In the data rows, 128 means zero.
Here are some points, each followed by its number:
[113 112 144 160  79 116  72 104 130  57  97 129 146 115 165 103 121  76
  79 154 113 205 141 102 151 207] 0
[109 113 140 148 100 107  82 156 121  53  97 170 130  95 163  89 127 119
  63 141 111 160 156  97 145 185] 1
[ 89 159 133 101 202 101 140 188 127 103 181 213 167 138 150 123 131 182
 139  97 121 115 173 103 113  70] 2
[ 96 137 132 117 178 130 115 175 133 140 159 220 123  94 121 138 135 160
 109 124 119 101 149  53 133  70] 3
[160 102 135 234  70 107 139  47 205 131 109  96 114 114 175 153 133  40
 123  87 118 147 113  91 151 162] 4
[145  90 128 193  90 151 147  53 127 161  82  69  80 100 145 175 183  79
  95 102 101 131  81 126 161 138] 5
[ 95 171 128  58 226 108 126 199  95 110 164 220 166 109 134 116 131 183
  91 118 131  96 174  66  97  80] 6
[116 154 116  45 203 160 141 160 115 187 140 151 110 117  91  99 104 222
 138 136 123  97 111 109 110  60] 7
[130 177 133  71 179 122 178 123 143 111 157  61 167 211 175  70  52 165
 179  69 139 198 149 218 122  86] 8
[110 133 124  84 186 147 144 159 146 152 168 152 127 149 100 120  97 184
 185  66 126 128 147 158 105  67] 9
[151 118 109 102  93 140 128 124  98 120 101  48 141 171 115  95 122 117
 142 182 156 152 105 196 107 191] 10
[ 97  98 120 114 111 181  78 151 112  97  81 148  85  72 115 104 149 169
  65 175  95 144 112 111 147 171] 11
[105  75 142 197 114 154  82  97 169 126  91 164  73  60 142 120 138 121
  63 121  86 143 109  51 158 141] 12
[175 150 105  59 100 117 125 143  86 121 108  24 157 178 129  39  78 166
 154 178 185 170 130 183  98 185] 13
[154 113 104 161  21 102 119  87  67  75 116  75 161 176 149 220 196  13
 123 109 137 124 123 226 164 190] 14
[ 85  93 144 118 131 140  84 171 118 103 108 184 116  68 135 117 134 150
  52 145 111 127 138  56 129 150] 15
[146 108 134 219  31  84 119  60 140  52 113  74 145 158 180 148 152  28
 107 109 117 168 134 157 159 208] 16
[131 185 122  46 156 115 128 185  74  85 138 165 184 129 160  73 111 166
  58 191 145 128 164  93 110 167] 17
[129  96 128 133 133 180 120 105 119 207 101 106  45  68  65 176 167 128
 132 127  98  91  65 129 137 107] 18
[110 166 136  70 207 148 178 161 135 130 167  97 167 177 147  79  80 213
 180  82 142 147 145 179 102  66] 19
[161 109 121 204  63 113 156  28 117 128 109  67 118 150 172 214 185   7
 113  99 120 117 104 159 172 154] 20
[157 104 138 228  68  88 121  50 211 162 128 116 109 133 136 156 143  48
 133 115 125 106 119 101 144 128] 21
[147 105 139 231  80 109 126  78 218 175 121 139  88 119 108 171 143  65
 161 111 124 109 115  90 142 116] 22
[150  97 138 245  55 101 142  40 166 115 105  83 115 144 187 149 139  21
 104 116 117 158 120 115 162 191] 23
[126 166 140  85 163 104 177 129 143  62 157  78 197 212 200  66  73 157
 177  69 128 208 159 195 120 110] 24
[142 176 110  40 177 110 153 156  73 109 141 133 184 142 166  51  93 157
  72 162 162 131 166 105 105 151] 25
[142 165 135 108 119 103 150 124 144  81 149  35 180 208 180  51  57 137
 168 120 163 216 156 196 113 165] 26
[ 97  70 147 173  94 184  96  95 128  96  68 103  73  68 150 122 149 126
  56 134  83 159  96  91 163 160] 27
[105 117 135 138 146 105 107 159 172 126 180 230 125 101  95 159 122 126
 185  91 116  80 154  94 116  65] 28
[180 186  85  45 145 120 165 120 117 165 134  27 164 193 140  10  39 177
 137 204 183 157 125 170  95 157] 29
[ 96 119 134 166 163 124 114 172 189 161 174 238 114 114  95 172 130 165
 181  87 114  79 133  68 122  46] 30
[157 107 110 229  89  96 140  52 190 182 125 117 101 130 106 207 159  46
 155 137 124  83  93 117 137 120] 31
[113 166 128  69 185 161 146 160 119 186 143 110 109 147  76  93  92 208
 182 125 136 118 129 177 107  62] 32
[111 138 134 125 152 103  99 176 155 110 164 207 136 134  88 177 152 123
 210  83 131  93 150 156 102  77] 33
[123 119 120 202  90  85  98 146 177 122 171 200 130 125  77 191 134  92
 233 105 130  90 145 141 114  94] 34
[112 173 141  90 184 113 175 132 136  83 176  85 182 200 185  90  74 182
 198  62 138 207 160 212 120 102] 35
[100 142 138 140 181 121 134 179 169 159 161 237 120 101  98 161 131 162
 158  86 109  93 130  81 121  55] 36
[119  74 142 187  97 176 126  56 163 142  85 118  78  78 160 138 159  74
  79 100  85 137  96  94 169 140] 37
[164 106 132 230  82 101 128  80 208 178 134 145  97 135 111 175 155  47
 162 103 125 102 129  93 142 124] 38
[157 160  95  58  96 120 142 149  99 127 125  18 164 182 121  26  64 147
 131 225 183 169 120 165  87 199] 39
[143 109 112 112 133 154 132 121 127 187 126  78  80 133  61 166 132 140
 200 145 136  99  84 167 107 111] 40
[116 111 117 118 165 177 133 128 142 207 126 137  66  97  58 135 133 194
 183 144 115  77  84 128 122  59] 41
[143 137 122  58 166 163 146 161 108 169 128  95 106 147  78 104 103 187
 175 136 137 103  99 158  93  90] 42
[120  75 153 238  85 148 101  98 186 114  94 144  89  79 151 115 136 108
  83 123 107 162 116  64 147 154] 43
[132 168 132  52 176 132 188 113 131 155 145  36 153 197 161  32  54 193
 170 124 157 192 117 177  97 117] 44
[125 172 144  91 161 127 195 131 130  90 157  55 196 217 191  51  54 175
 162 108 151 213 154 206 109 119] 45
[ 89 125 145  98 150 146  95 206 111 107 106 190 133  73 141 103 121 181
  48 151 123 116 150  45 136 153] 46
[127  95 137 212  97 116 109  92 210 204 138 176  78 107  94 175 150  99
 167 116 120  79 104  76 136  92] 47
[ 89 143 139  80 173 108  97 189  83  79 128 229 163  87 141  95 142 160
  47 159 130 120 171  49 130 140] 48
[114  78 136 118 130 190 114 110 122 169  79 114  56  55  81 122 162 167
  82 143  92 119  80 109 142 122] 49
[146 153 106  52 139 148 141 138 106 166 115  52 119 171  88  71  89 183
 172 154 152 130  97 177  93 127] 50
[111 157 144  80 173 129 155 160 156 124 157  74 157 187 133  81  73 197
 201  97 139 172 142 199 103  90] 51
[127 118 125  71  95 144  91 161  84  51  92 102 145 121 146  64 117 133
  81 178 151 168 134 131 118 212] 52
[151 104 135 198  56 119 129  47 110  95 121  55 136 148 169 193 180  32
 116 144 130 151 110 200 170 191] 53
[ 94 134 147 128 187 137 122 165 145 137 146 214 115  85 111 130 129 173
 114 125 120  92 138  49 132  82] 54
[144 112 121 218  99 107 105 122 197 183 152 169 101 130  63 183 140  81
 207 120 139  70 126 132 118  90] 55
[104  97 160 176 136 151 114 116 180 162 109 171  69  60 123 142 140 142
  79 122  97 117 103  43 161 106] 56
[104 175 139  89 201 126 124 183  99 114 147 217 160  81 147 110 134 182
  69 126 120  92 172  63 116  93] 57
[ 99 130 140 149 150  85 111 196 172 127 174 231 145 154  97 157 118 122
 213  92 126 111 154 135 120  57] 58
[111 162 121  61 190 148 141 175  76 144 147 173 155 106  99 127 137 187
 109 141 127  86 143 111 116  78] 59
[109 163 150 109 184 116 166 144 156  82 179  86 175 195 194  92  79 180
 194  61 137 181 165 191 126  84] 60
[132 107 119 161  97  92 103 156 154 125 157 188 134 140  63 211 148  79
 214 100 141  95 134 168 115 100] 61
[164 181 110  30 143 121 149 134  86 146 129  32 168 174 123  28  61 188
 129 207 170 147 119 160 105 162] 62
[ 98  96 136 102 119 197  79 134  88 129  75 131  72  63 104 113 146 161
  60 155  99 133  98 104 131 167] 63
[119 124 121 158  91  77  87 168 166  55 161 173 171 187 100 167 122  83
 244 101 155 152 174 220  99 138] 64
[145  92 138 225  88 144 142  52 168 159  97 103  81 104 150 152 145  89
  94 123  96 124  89  88 154 140] 65
[144 159 126 113 112  74 156 132 149  48 143  76 196 220 192  75  60 126
 184 108 151 221 158 187 115 172] 66
[125  71 141 187  88 171 116  75 147 126  79 103  74  63 148 146 160 102
  71 125  89 148  88  97 170 166] 67
[ 89 109 151 121 124 158  89 151 125  94  92 172  93  45 132 125 154 137
  51 147 109 139 124  85 144 149] 68
[160 165  86  45 124 134 142 153  89 140 121  38 159 151 123  46  68 173
 111 231 172 145 108 136  84 167] 69
[151 165 116  80 114 101 143 112 141 101 147  30 167 209 170  33  58 145
 167 143 176 204 143 189 101 171] 70
[133  92 147 222  54 144  99  73 166  87  84 110 113 105 186 123 129  49
  71 115 105 192 136 101 165 208] 71
[127  82 126 150 139 184 126  94 137 210  93 106  60  71  78 160 158 139
 106 133  76  88  85  95 154  98] 72
[121  85 119 123 115 194 124  91 120 196  84 107  40  81  70 170 167 134
 121 125  84  72  62 110 153 108] 73
[161 168  90  40 148 122 157 128 113 133 131  23 156 183 128  26  56 178
 153 181 179 175 109 178 102 165] 74
[148 105 128 185 113 128 113 102 206 219 132 157  74  95  69 176 131 107
 189 106 120  79  97 110 114  75] 75
[111  93 129 117 133 192 101 135  74 167 113 142  75  67  79 163 185 140
 103 128  95  87  90 120 151 108] 76
[104 158 108  48 164 110  93 199  70  92 135 202 168  86 136  99 140 173
  56 179 142 133 172  52 131 148] 77
[154  88 128 216  43 116 131  52 150  83  96  65 120 133 187 156 149  21
  87 116 111 167 119 112 166 184] 78
[103 120 143 143 102 128  93 148 128  71 100 171 141 102 145  76 129 126
  61 170 124 170 141  81 129 194] 79
[148 195 118  50 177  91 175 131 116 108 170  92 181 186 189  60  77 180
 111 148 162 155 170 125 117 145] 80
[130 100 135 183 117 151 118 103 191 203 103 138  48  75  80 166 145 123
 143 127  86  79  95  88 135  81] 81
[120 184 143  83 184 124 188 139 150 115 176  73 170 209 187  65  69 200
 183  68 140 191 149 206 115  83] 82
[141 173 131 106 139  78 159 148 102  67 165 122 231 186 208  86  93 118
  99 163 162 156 187 136 121 178] 83
[130 165 121  11 186 157 138 169  72 147 130 111 140 102 105  48  95 231
  94 177 145 117 117 109 105 124] 84
[137  88 144 212  86 138 147  26 155 152  92  73  97 107 169 159 157  49
  82 119 103 140  94 100 168 159] 85
[111 174 142  49 224 128 157 164 107 136 179 142 149 147 149 100 109 210
 129  88 147 127 159 113 110  66] 86
[132  81 150 202  66 130  99 106 156  55  90 103 115  89 179 119 127  79
  73 144 109 180 134 119 151 206] 87
[162 107 113 171  64 120 145  55  80 100 116  66 146 160 145 239 193  34
 137 118 128 111  93 225 151 167] 88
[133 111 104 115 136 157 123 119 140 215 129 119  79 119  48 162 142 165
 184 125 140  70  92 139 117  74] 89
[ 97 150 126 106 200 143 137 174 145 157 161 203 119 114  88 132 125 190
 132  82 116 102 136  91 109  60] 90
[107 168 136  86 201 113 138 191 102 117 157 194 165 131 130 141 126 175
 137 104 127  92 169 120 118  73] 91
[113 129 132 161 129  85  86 184 187 129 165 222 135 151  79 159 125 113
 224  96 140 113 159 164  98  85] 92
[178 182 105  75 113 106 136 134 106  98 119  16 162 194 148  30  56 137
 145 201 185 188 128 174  86 189] 93
[129  91 130 199 121 163 130  86 190 203 105 145  66  82 111 166 139 108
 134 122  93 100  93  81 152 108] 94
[ 94 151 135 116 158  98 121 193 155 106 185 230 171 156 110 149 124 151
 185  84 138 125 187 130 115  71] 95
[143 110 122 223  91 103 117  85 214 173 140 163 105 136 105 166 136  52
 179 102 109  90 116  99 123 104] 96
[104 101 144 147  86 146  85 115 121  82  87 156 112  80 152 102 142 107
  68 132 104 163 132  83 156 189] 97
[137 115 108 153  79 120 110 116 128 172 152 139  89 132  67 235 171  65
 196 116 126  60 105 175 124 100] 98
[144 105 119 197  99 134 139  66 148 197 120 128  91 113  93 226 173  69
 151 106 119  87  86 118 140  97] 99
[148  84 151 220  51 104 110  56 141  76  98  88 143 135 199 151 139   6
  98 115 125 172 132 130 162 193] 100
[102 151 140 133 160 109 114 197 160 110 172 188 163 155 110 145 111 144
 200  75 126 131 171 154 112  65] 101
[128 132 129 100  98 136  84 152  81  89  91  82 127 128 128  66 113 135
  98 184 148 148 124 154 124 207] 102
[165 106 124 207  76 133 170  32 136 173 119  90 104 143 154 192 178  38
 117  99 112 107  96 128 165 142] 103
[109  98 149 205 115 151 105 101 197 164 119 184  75  70 130 126 141 110
 107 122  92 110 114  33 140 106] 104
[110 162 139  99 163 104 163 123 147  82 160  44 179 218 201  66  68 176
 200  59 144 219 167 236 115 113] 105
Which point above is nearest to each new point by angle? Its number follows each.
[110  96 163 193 133 159 107 122 150 174 115 185  71  50  97 160 163 148
 100 100  93  73 100  39 147  98] 56
[149  98 128 187  70 146 152  30 130 130  85  57  90 100 152 171 189  48
  85 103  89 121  88 148 167 156] 5
[ 98  71 140 135 119 206  97 119  97 141  79 131  51  51 103 145 177 145
  74 136  92 110  79 120 155 124] 49
[140 145 121  68 136 140 153 143 112 154 135  45 137 159  84  56  72 191
 181 166 166 154  93 192  94 141] 50
[139  76 165 228  49 139 103  69 182  82  86 111 113 114 190 139 130  53
  72 119  98 190 121  98 166 197] 71
[136 139 127  69  94 137 110 147  87  85  82  78 117 147 122  84 118 138
 103 197 142 158 112 164 119 205] 102
[112 150 145 101 173 119 140 173 126 145 155 193 141 127  82 171 144 156
 174  79 137  88 140 149 115  70] 33
[123 177 128  22 203 160 156 160  95 165 147 112 137 129 109  63  86 236
 127 147 139 118 116 113 115  98] 84
[ 95  86 148 155 104 171  78 116 108  94  80 130  90  65 141 116 148 133
  59 142  86 144  94  87 160 165] 27
[121 101 155 214 112 142 113 108 191 160 122 197  75  79 105 150 145  92
 127 111 102  96 127  60 142 100] 104
[133 169 119  60 182 101 122 173  67  97 144 173 206 131 158  95 106 154
  65 182 157 123 176  90 118 153] 17
[100  96 149 189 125 157  94 138 149 128  89 192  88  57 128 108 146 131
  76 122  92 138 125  51 161 142] 12
[114  80 136 152 100 195 125  88 110 139  71 105  64  72 127 166 170 118
  79 140  80 126  78 120 157 157] 67
[110 116 139 159 170 139 113 141 185 172 156 208  95  87  79 151 144 139
 158 112 105  71 129  54 126  58] 30
[129 190 129  84 176  79 127 166  68  69 159 183 210 149 173  69 113 140
  61 167 159 137 185  64 120 161] 17
[111 161 131  93 137  97  88 181  88  51 139 168 190 124 165  96 116 141
  57 185 147 137 183 102 115 202] 17
[130 149 112  38 179 169 146 158  97 204 137 107 104 108  81  99 110 220
 134 151 136 108  99 119 104  96] 7
[132 157 114  51 167 128  93 178  75  97 117 128 161 119 136  78 113 164
  64 190 150 129 150 113 122 171] 17
[100 157 130 127 145  96 113 176 152  87 181 177 174 189 134 149 110 133
 196  72 133 133 177 164 113  94] 101
[104 103 145 159 154 161 108 155 171 158 123 179  64  68  92 145 137 168
 109 114 109  84 118  57 137  77] 56
[158 108  94 160  78 123 154  49  97 150 127  75 108 149 129 239 195  27
 156 104 115  95  93 214 153 136] 88
[135 122 110  87 118 139 118 148 107 171 112  63  95 129  85 118 117 168
 142 175 133 122  91 167  99 139] 50
[126 108 114 154 125 113 121 149 140 124 150 184 108 135  61 209 156 100
 210 104 134  92 137 179 103  90] 61
[145  88 146 237  77 131 152  25 171 127  90  87  91 111 177 160 156  69
  88 100 106 150  98 116 173 163] 85
[147  85 138 165  94 155 153  40  99 146 100  46  83 118 145 200 194  65
 107  97 104 122  73 174 164 158] 5
[124 111 144 196 139 126 115 125 205 175 126 202  89  71 128 150 132 119
 113 101  91 105 124  42 133 110] 104
[118 131 138  59 108 135  67 171  62  52  95 125 156 123 157  69 120 118
  67 174 139 164 141 122 116 204] 52
[134 181  98  95 122  61 113 171  86  29 139 176 214 169 185 101 103  99
  78 164 175 155 190 128 127 206] 83
[108 100 144 218 106 132 117  95 198 159 103 162  78  72 119 142 131 105
  98 123  94 117 114  28 145 118] 104
[130 119 131  86  91 140  84 156  74  65  90 100 151 112 142  94 128 124
  72 188 131 161 122 140 133 214] 52
[127 187 136  22 214 144 175 164  97 156 150 111 139 138 120  65  83 225
 109 153 146 115 138 108 110  75] 84
[105 120 132 123 150 114 117 180 146 137 160 206 133 128  81 180 140 146
 195  81 127  82 146 132 103  62] 33
[ 82 110 121  96 172 184 102 146  75 150 102 152  88  57  88 153 170 166
  67 133  99  98  98 107 143 105] 76
[151  99 106 159  79 121 118  98  91 135 138 101 119 165  99 221 175  49
 166 112 126 101 107 211 138 130] 88
[124 118 113 129 117 150 129 121  90 167 127 131  84 122  57 219 185 104
 178 124 115  84  99 179 125  88] 98
[132 174 133  86 150 119 179 130 138 108 150  52 173 203 176  42  48 181
 166 102 146 214 142 202 107 112] 45
[142 167 110  86 143  74 123 167  62  45 154 163 225 158 189 102 122 114
  66 171 170 138 184 103 123 193] 83
[115 170 121  55 207 127 168 142 126 136 172 105 194 179 174  81  81 207
 137 107 144 151 152 142 106  76] 19
[102 113 121  71 170 191 124 148  97 172 123 175  85  67  68 156 167 165
 109 126  97  63 104 107 133  83] 76
[108  99 149 157 138 157  98 126 177 152 103 205  72  43 115 160 145 132
  78 118  77 109 123  42 150  97] 56
[111 121 146 185 149 127 114 152 188 178 134 199  90  79  82 144 131 138
 138 110 111  78 119  54 122  63] 30
[155  97 139 234  64 100 126  43 212 130 107 125 104 125 176 157 136  41
  99 114 102 153 117  85 154 156] 4
[125  88 130 220 118 120 115 106 213 190 144 174  67 111  83 172 131 107
 163 105 108  93 118  67 126  96] 47
[135 179 128 103 147  67 134 143  86  64 155 140 218 169 206  84  98 114
  88 152 157 142 196 130 126 190] 83
[148 121 102  99 109 133 123 122 109 159 107  49 123 167  91 111 116 152
 185 150 156 133  91 188 106 133] 50
[ 93 164 135 110 158 103 119 195 140  95 183 223 174 141 113 156 112 150
 188  81 141 129 179 133 106  75] 95
[148 195 122  49 187  89 186 116 104 148 157  63 192 190 189  46  71 175
 119 142 163 160 148 133 124 121] 80
[101 175 123  69 235 145 167 166 134 162 162 105 146 152 128  88  87 219
 169  85 132 138 134 163 108  52] 19
[106 109 115  90 178 183 127 157 120 197 127 157  63  78  68 126 141 190
 133 153 104  87 105  93 121  71] 41
[110 107 128  94 173 185 130 152 108 171  99 138  80  72  73 105 140 199
 108 144 101 101  81  80 127 100] 49
[132 188 125  77 200 104 173 136 107 116 166 110 175 190 193  66  89 172
 123 105 159 163 160 149 106 113] 80
[129 143 140 133 137 135 135 154 165 145 135 142 130 153  87 130  99 172
 203 113 157 127 129 160 100  82] 9
[110 160 139  57 207 155 174 158 124 142 163 111 156 182 139  74  80 223
 161  82 132 159 135 175 103  52] 19
[117  88 128 202 106 126 122  94 189 172 127 184  78  87 102 163 156  82
 144 106 112  83 120  58 130  90] 47
[114 166 116  29 191 144 144 192  64 143 127 135 152  99 117  72 109 204
  77 179 138 107 137  76 108 122] 84
[129 188 111  97 129  60 122 164  78  37 148 164 226 142 177  99 115 106
  68 179 176 151 189 103 119 191] 83
[130 168 124  92 162  92 151 164 105  79 161 151 200 163 189  83 111 146
  94 130 148 140 182 108 111 142] 83
[168 102 134 226  54 105 156  33 142 147 121  79 122 145 168 205 174   1
 128  94 117 126 124 154 170 165] 20
[105 149 134  70 197 166 133 160 133 194 140 141  83 111  79 100 113 208
 147 128 121 105 103 123  95  57] 7
[180 109 106 221  70  95 140  89 150 177 107 108 117 146  92 198 153  45
 194 126 137 103 102 156 125 130] 31
[131 164 120  70 139  76 114 187  68  36 153 187 205 139 168 101 122 115
  48 171 162 132 184  83 124 194] 17
[ 99  98 152  97 139 196  94 153  89 126  90 152  72  64 108 123 143 160
  59 150 108 110 101  81 147 152] 63
[109 130 132 144 139 124  99 168 157 139 166 221 122 135  72 190 157 127
 188  87 142  74 141 133 115  64] 33
[151  91 112 141 102 145 141  67  88 134 115  72 112 137 104 223 204  68
 136 124 120 105  77 203 134 148] 88
[150 190 130  56 179 110 193 121 123 143 133  35 194 197 189  47  49 189
 159 110 156 187 124 176 106 109] 44
[141 102 128 199  81  93 120  98 195 190 147 138  97 142  68 178 130  86
 230 126 135  87 109 138 118 110] 55
[159  83 139 245  64  99 133  53 199 141 110  92 110 116 177 162 137  40
 116 106 111 156 129  81 158 170] 4
[112 182 134  55 220 124 172 159 116 123 170 145 161 166 160 102  84 203
 157  89 134 140 159 141 120  65] 86
[163  97  97 168  87 125 152  55  77 133  97  50 117 150 140 196 211  39
 119 119 114 110  81 205 154 163] 88
[140  75 148 232  78 117 147  23 157 146  92  72  89 106 185 168 160  43
  91 101  94 142  95 108 161 166] 85
[123 179 126  43 209 127 174 165  99 141 156 127 164 148 140  67  91 231
 139 134 145 126 137 115 110  79] 86
[131 103  98 141 108 138 126 112 118 183 129 166  85 113  42 221 178  97
 186  90 117  66  89 158 117  90] 98
[120 158 122  36 199 151 149 173  77 153 128 137 150 107 124  61 111 200
  78 161 131 117 128  91 107 111] 84
[142 174 119  84 112  57 126 153  85  38 146 164 228 167 203  98 108 109
  74 165 164 159 199 114 125 196] 83
[115 137 120 154  88  77 115 169 163 100 152 182 155 177 108 156 119 116
 223  74 153 149 148 199 107 123] 64
[125 135 121  85 109 108  85 163  84  54 100 135 157 115 153  94 111 103
  68 187 132 161 164 111 117 203] 52
[ 95 110 148 151 143 146 102 153 130 118 117 198 111  66 131 124 137 148
  66 124 112 119 135  50 142 130] 15
[118 100 137 163  82 106  69 127 160  47  95 148 137 116 170 115 128  86
  86 129 123 182 143 107 146 211] 0
[103 108 135 154 149 140 108 145 172 162 155 234 103  97  75 180 143 127
 158  80  98  75 128  82 111  61] 30
[115 136 124  68 195 167 141 159 104 183 133 134 100  96  80 105 109 219
 140 136 139 107 112 116 110  72] 7
[152 127 103  71  85 145 122 122  89 109  98  54 126 153 103 108 125 122
 132 166 145 138  98 182 126 167] 10
[163 106  98 168  51 102 131  74  82  76 128  77 166 173 145 208 194  22
 145 111 126 146 128 224 142 189] 14
[134 178 114  44 184 130 167 154  88 123 140 129 173 122 158  72  93 193
  80 158 143 136 156  91 110 124] 25
[147 189 112  50 187 115 152 154  80 121 154 120 180 159 161  59  94 171
  85 175 155 148 155  94 107 136] 25
[137  98 111 123 115 156 132  90  90 188 122  95  78 103  65 215 201 104
 148 125 108  75  72 182 148 102] 18
[102 104 150 162 142 153 101 131 166 160 121 186  84  62  95 145 148 131
  96 124 103  87 124  41 142  86] 56
[114 167 126  29 203 161 148 186  79 154 139 152 134  92 123  73 113 222
  72 171 135  90 136  77 114 110] 84
[139 154 110  50 124 135 125 149  71 129 102  72 149 133 129  68 103 188
  93 207 165 144 121 126 107 189] 69
[151 164 107  56 119 139 127 141  81 123 105  58 141 150 113  70  77 159
 103 223 178 136 111 138 110 184] 69
[ 96 150 146 113 184 109 138 187 158 130 180 209 170 141 112 139 125 180
 177  80 141 112 167 126 114  55] 95
[152 170 121  67 117  72 133 162  82  49 148 149 210 161 189  87 117 103
  57 183 166 142 186 118 113 208] 83
[130 171 121  55 165  83 145 177  58  68 162 165 202 134 180  92 127 138
  65 174 144 124 191  96 117 162] 17
[144 102 112 173  39  96 129  91  74  68 122  61 153 181 149 201 190  22
 143 113 128 141 129 221 141 201] 14
[109  69 134 142 133 203 113 113 122 181  75 131  45  55  88 138 156 164
  84 135  92 109  72 105 160 124] 49
[128 149 114  46 138 125 106 178  55  86 110 136 138 112 131  93 103 174
  64 203 141 123 136 101 122 168] 17
[101 115 133  73 166 185 114 165  89 154  85 174  92  70  96 101 144 196
  63 154 104 120 110  90 123 124] 63
[ 90 136 125  64 179 168 124 192  79 115 118 173 123  73 111  95 131 190
  46 166 121 111 118  56 130 104] 46
[ 93 172 133  74 194 141 152 180 142 166 165 161 135 145 102 110  95 208
 192  85 125 139 151 148 109  60] 9
[126 155 125  65 167 138 154 151 135 135 142  72 118 170 106  80  81 201
 194 111 146 153 116 208  95  77] 51
[108 174 125  42 185 122 121 198  40  88 142 198 170  96 142  95 120 168
  35 182 148 116 169  71 120 142] 77
[106 116 150 167 150 126  94 147 168 150 155 220  95 103  92 170 142 134
 152  99 107  95 153  67 116  55] 30
[122 180 130  30 199 138 126 178  82 142 133 136 156 119 127  82 102 217
  73 182 144 105 148  88 119 121] 84
[161 102 111 191  49 112 159  29 117 126 117  48 131 147 169 215 178  24
 100 103 122 141 105 182 171 170] 20
[132 108 124 171  94 123 110 126 134 165 142 135 103 136  65 213 180  69
 200  89 124  76 112 179 123  99] 98
[109 118 134  93 164 178 135 145 126 198 134 133  78  86  57 134 137 186
 162 126  99  77  82 115 115  58] 41
[133 123 118 165  86  84 113 141 171 115 154 148 130 165  85 148 102 115
 223 100 144 145 148 175 101 109] 64
[103 122 136  96 165 170 106 166 124 165 125 182  88  67 109  99 135 191
  97 142 113 101 116  51 132  97] 54
[123 124 115 164  64  56  95 164 159  71 160 156 167 195 119 173 111  72
 245  83 152 152 171 220  90 141] 64
[109 101 117  71 141 174 119 144  72 140  86 113  94  78  97  91 141 156
  82 173 117 121 105 110 139 160] 63
[102  83 130 145 136 189  93 111 131 164  84 139  44  46  98 133 153 153
  76 132  85 109  71  77 150 114] 49
[141 101 110 145  98 121 119 128 115 151 130 137 111 133  72 217 174  89
 195 110 129 100 113 188 125  94] 98
[133  91 136 219 103 118 144  96 199 172 141 179  81 112  86 184 147  83
 150 128 117  78 104  81 134 100] 47
[102  92 163 183 141 169  91 141 162 170 108 199  84  62 115 115 139 145
  77 140  78 106 112  32 147 112] 56
[152  91 113 149  74 126 127  89 106 151 129  89 112 148  77 235 192  68
 170 108 125  83  93 204 134 123] 98
[117 177 110  73 137  66 127 182  57  57 151 179 215 141 179  79 123 114
  57 170 165 131 191  82 117 187] 17
[135 188 125  58 156  77 128 163  58  44 154 168 219 139 176 103 110 114
  45 166 154 119 187  90 125 194] 17
[137 119  99 188  86  94  97 146 197 148 161 203 117 140  70 204 134  82
 234 122 149  72 137 138 109  96] 34
[116 129 124 116 146 119 140 148 164 104 150 115 153 189 124 120  87 181
 223  95 141 167 145 203 106  93] 51
[130 188 117  77 156  88 137 175  78  73 166 186 203 141 173  98 120 153
  79 147 158 131 197  98 128 145] 17
[141 105 107 108 121 165 129 125 134 217 121 113  60 108  39 160 151 164
 195 134 120  84  78 131 104  80] 89
[112  81 147 198 112 148 107 117 187 142 109 186  81  60 126 132 126 117
  89 104  90 123 121  36 146  95] 104
[136 100 104 142 118 135 136 109 119 197 131 128  67 113  60 216 197  97
 186 104 109  65  88 170 137  81] 98
[134 108 112 139 117 155 129 133 160 211 125 129  81 127  44 145 128 143
 205 113 130  79  87 145 105  69] 89
[111 113 123 160  93  72  93 173 157  79 154 175 179 189 120 151 115  92
 226  91 155 154 177 216 100 126] 64
[146  91 130 158  84 176 155  48  87 139 102  59  93 106 132 197 198  61
  96 123  96 122  77 163 160 140] 5
[129  94 128 130 134 177 122 100  93 200 131 121  57  91  59 220 196 111
 140 122 104  59  74 146 139  85] 18
[125  73 115 174  96 163 140  44  92 134  86  51  86 109 146 190 189  95
  82 109 104 137  81 164 164 168] 5
[124  81 119 162 116 151 130  84 152 201 132 133  69 102  68 214 178  96
 142 104 105  69  80  96 139  77] 99
[104 108 116  52 144 184 108 151  56 123 104 127  99  60  77 144 170 174
  88 156 106  83  93 117 134 119] 76
[145 106 120 211  33  82 119  72 147  61 123  83 153 149 180 146 148  20
 111 126 138 182 142 153 144 205] 16
[108 150 139  49 243 149 168 165 131 162 163 145 134 134 118  92  96 243
 160  88 142 128 143 121 103  62] 86
[103 149 134  94 182 129 143 150 166 122 153 143 142 181 121 109  85 178
 208  68 130 144 143 180 104  61] 9
[119 141 142 134 143 124 132 160 177 130 164 174 134 170  99 120  99 158
 232  85 135 147 162 162 102  82] 101
[150 180 117  44 183 129 161 157  76 136 136 106 167 158 147  68  85 178
  95 180 155 130 164  97 114 133] 25
[130  87 133 191  92 178 128  49 143 146  88  96  58  90 150 148 163  88
  86 109  88 123  84  94 169 118] 37
[145 102 102 129  99 144 118 100 110 182 108  74  85 123  68 157 142 119
 171 135 122 102  79 159 119 125] 40
[136 177 114  62 171 154 167 142 111 161 130  61 127 164  97  75  78 217
 163 127 155 143 115 156 100 101] 50
[105 160 130  73 227 129 151 167 108 149 171 166 143 125 118  96 100 218
 140 105 132 114 153 105 113  47] 86
[163 157 106  57  98 104 128 136  90 120 116  49 160 172 123  29  67 146
 130 218 179 155 123 158 100 205] 39
[138  78 148 186  97 177 141  54 134 161  93  74  67  95 144 164 177  75
  80  99  86 125  89 126 173 149] 5
[129 166 141 109 146 123 174 130 156  88 157  59 173 218 190  64  67 164
 187  74 141 216 153 234 120 125] 105
[109 154 125  38 203 163 143 181  83 163 123 128 117  87 104  79 113 231
  86 151 130 111 110  82 118  93] 84
[142 110 121 220  88  86 119 115 201 184 154 156  98 139  69 199 145  77
 214 126 139  68 110 103 109  98] 55
[156 105 132 237  63 106 129  55 200 150 118 118  92 115 136 145 144  34
 153 112 115 118 116  96 140 138] 21
[155 101 104 163  52 108 162  56  76 101 117  68 119 149 135 230 192  17
 148  97 123 121 104 215 138 162] 88
[141  95 142 245  72 123 110  57 204 122  93 100 100 102 176 142 130  53
 102 115  93 168 128  80 158 159] 4
[115 162 131  32 208 155 150 173  87 147 144 146 143 106 105  70  94 230
 107 155 149 115 121  91 109 101] 84
